Rotation paths and how fast each direction turns (deg/step):
Each turn is a multiple of 5 degrees from 10 to 175, or 0.
Each row of a path follows its step; steps can be skipped.
Path 1:
step 0: [-23 -11  12  13 -13   8  49 -24  12  19   5  13 -20   9   3 -19  -6  -2
   0  15 -19  16   1  11  37   8  52  14  20  14 -16  20   1 -26   6   3
  -6   5 -20  -6   2  35 -24   8  -2  -4  15 -16  -3  21 -14 -11  -7   2
 -13 -16 -12]
step 1: [-10  -8  15  34 -10  -9  16  15 -13  25  23  13   9  18  -2 -22 -26 -16
   0  25  -8 -18  24   2  29  12  18  20  -3  17   6   0  26  13  24 -12
  10 -14 -20 -24  12 -12 -19 -25  -4  12   6 -17  -3  17 -46  12  12   6
 -20 -25   3]
step 2: [  1   0 -11  19   3  13  11  -9 -18  18  23 -11  -1  15 -12 -38 -26  -1
  33  -1  16 -27  17  10 -15  20 -21  14  -1   0 -10 -15  12   7 -41  -5
 -34  -6 -31   4   0 -31 -34 -11 -10   1  -6 -12  -3   8 -33  11   3 -19
 -12 -19  -1]
step 3: [ -2   4  -4  10 -12  22  26  21   0   1  -5  -3 -32  13   4 -30  -4  16
  30   1   7  24  20  14 -20  16   2  15  18 -18 -27  19  18 -19 -10   5
 -32  18 -11   5  -6   6 -50  -7 -13  10  14 -19  11   5  15  -3 -27 -30
  24 -22 -10]
step 4: [ -6   5  -3   1 -21   2  33  54   9   2  22  -2   1  17  13   3 -12  -3
   3  14  15  10  14  -5   8  12  12  10  20  17   3  17  22   0  40  -1
 -15  16   2 -41 -11  13 -24 -12  -8 -14  12 -23 -12 -29 -13  -6  -4 -40
   7  -4 -11]
step 5: [-14  24 -21  17  -8   6  36 -13   1   3  50  -5   1   0   6  13  -6   1
   1  21  25 -21   2 -16  11   8   8  15  18   3   8 -11   1  -6 -11  -4
 -28  -2 -15 -13 -20   6 -12  22 -13 -14  27   2  -6 -25 -45 -12  23 -22
 -36   4 -12]
step 6: [-26  31   7  29 -19   4  10 -25 -16  -7  10  -7 -49  -7  -3 -16  -6  -9
  18  30   3 -10   8  -5  10  13  28  27  11 -17   1   3  15  -9 -14  -1
  -9 -12   5  23 -12  27 -32  -9   7  16  21   5  36   3 -17  -5   4  -6
 -24 -20 -10]
step 7: [-15 -14  20   9 -13   4  13  12 -18   7   1 -24 -23  22 -17 -32 -46 -22
  33  24  -9  -7  22  16  15   2   9   5  -6   6  30  14  15   6  17   6
 -11  -6  13  -5  -4  25 -20 -28  10   1 -33  -8  13 -17 -17   9 -11 -12
  -4 -11 -25]
step 8: [-11 -26  -5  16  -6  32  33 -20   6  12  22  -9  16  23  -1 -19 -42  -5
  16  16   6  17  19  29   6  -1 -33   3  -5  10   9  12  -7  -8   3  27
 -20   7 -40   1 -15   9  -6  19 -17   3 -13 -13 -18  -4 -24  -2   2 -24
  -8 -13 -29]
step 9: [-16  16   2  23 -28  10   7  -8  18   2  12  27  10   3  21 -18 -13  -2
  -3   4   9  15  10  17  -2   9  -4  27  21  23 -33   8  23 -16   8  16
   2 -12 -34  15 -10  12 -33  12   7  18  21 -33   6  15   4  -4   7 -36
 -21 -38  -1]
step 10: [ -9  -9   5  -9 -19 -20   5  21  10  23  30  11   4  16  14 -17 -21  14
  21  -4  12 -25   8   4  -5   4  38  13  14  19   1 -12  49 -16   0 -28
   1 -23  17  -9  -5   1 -35 -20  10   8   7 -13  -3  -5 -18   9  -9 -46
 -23 -14  -1]
step 11: [-10 -21 -10  10 -12   1  21  -2  -1  27  39 -17 -14  14   6  -3 -20  20
  21  13   8 -13   4  -1 -11   4   4  21 -12 -27   0   0  19 -10 -29 -24
 -19  12  -9  -5 -29  18  -8 -23 -30   7  15  19 -14  -1 -47  16   0 -31
  18   9 -14]
Speeds:
[ -4   1   0 -12  10   7  -4  -2  12  -6  -7   2   5  -4  -8  -7  -2   1
  -6   3  -4  -5  -1   0   6   1   3  -5  -3  -2   8  -2   2  -1  -2   9
   3  -3  -5  -4   3   8  -6  -1   0   6   2  -1   4   3  -3   4   9  -2
   0  -6 -11]
45
[  1  -1  -6   4   2  -3   4  -2   1 -14   0   6  -8   1   2  -1  -1  -6
   3  -4  -1   5  -4   3   7  -9  -2   2   3 -10 -15   8  10  -2   3   9
   5  -5   1  -7  -7   1  -2  -3  -4   5   4   3   5   5   3   6   2   6
  -1   2   3]
125
[  0  -1 -11   0   3   8  -8  -1  -1  -3   9   3   1  -3   2   6   0 -13
  -2   1   6  -1   0  -2  -1   8  -9  -2   0  -1  -7  -5   1   6  -5  -6
  -7   3  -8   6  -5   8   0   6   1   9  -5  -6  -2   1  -5  -5   9   7
   1  -1   4]
110
[-10   7   6   9   4  -6   4   3   1   3  -4   2  -3  -9  -5   6   0   7
  -5   2  -3   5   0   3   4   6  -6  -4   4   2  -9   0  -2  -7  -1  -5
   3   7  -1  11   4   8 -10   2   8   4   3  -2   6   1   5   8  -4   4
   4   0  -1]
120
[ -1   3  -2   0  -8   3  -5  -1  10   6  -1   2   1   0   0  -2  -9   5
   5   0   4  -6  -7 -12   3   2   5  -6  -5  -9  -9   2   4   5   6  -1
  -9   6  -7  -5   8  -5   3   5   8   1   2   6  -4   0   0   8  -8   2
   5  -6   4]
40
[ -2   6   3   0   4   1   0   1  -2  -7  15 -13   2   7   3  -2   3   7
  -1  -3  -6   1 -12  -6  -2   9   0   9   0  -2  -3   2  -9  -2   1   7
   1  -6  -8   6   5  -3   2   5  -5   1  -8   1   3   3   1   9   3  -4
   0   2   1]
115
[  3   7  -7   5   2  -1   2 -16   9   5  -3  -5  -3   5  -2   0   3   0
   0   0  -5  -1   1  -3  -6  -2 -13  -1   5   0  -1  -8  -6  -9   0   6
  -5   8   9  -5  -3   3   5  -3  -2   0   3   0  -3  12  -6   1  -1  -5
  -1  -4   3]
120
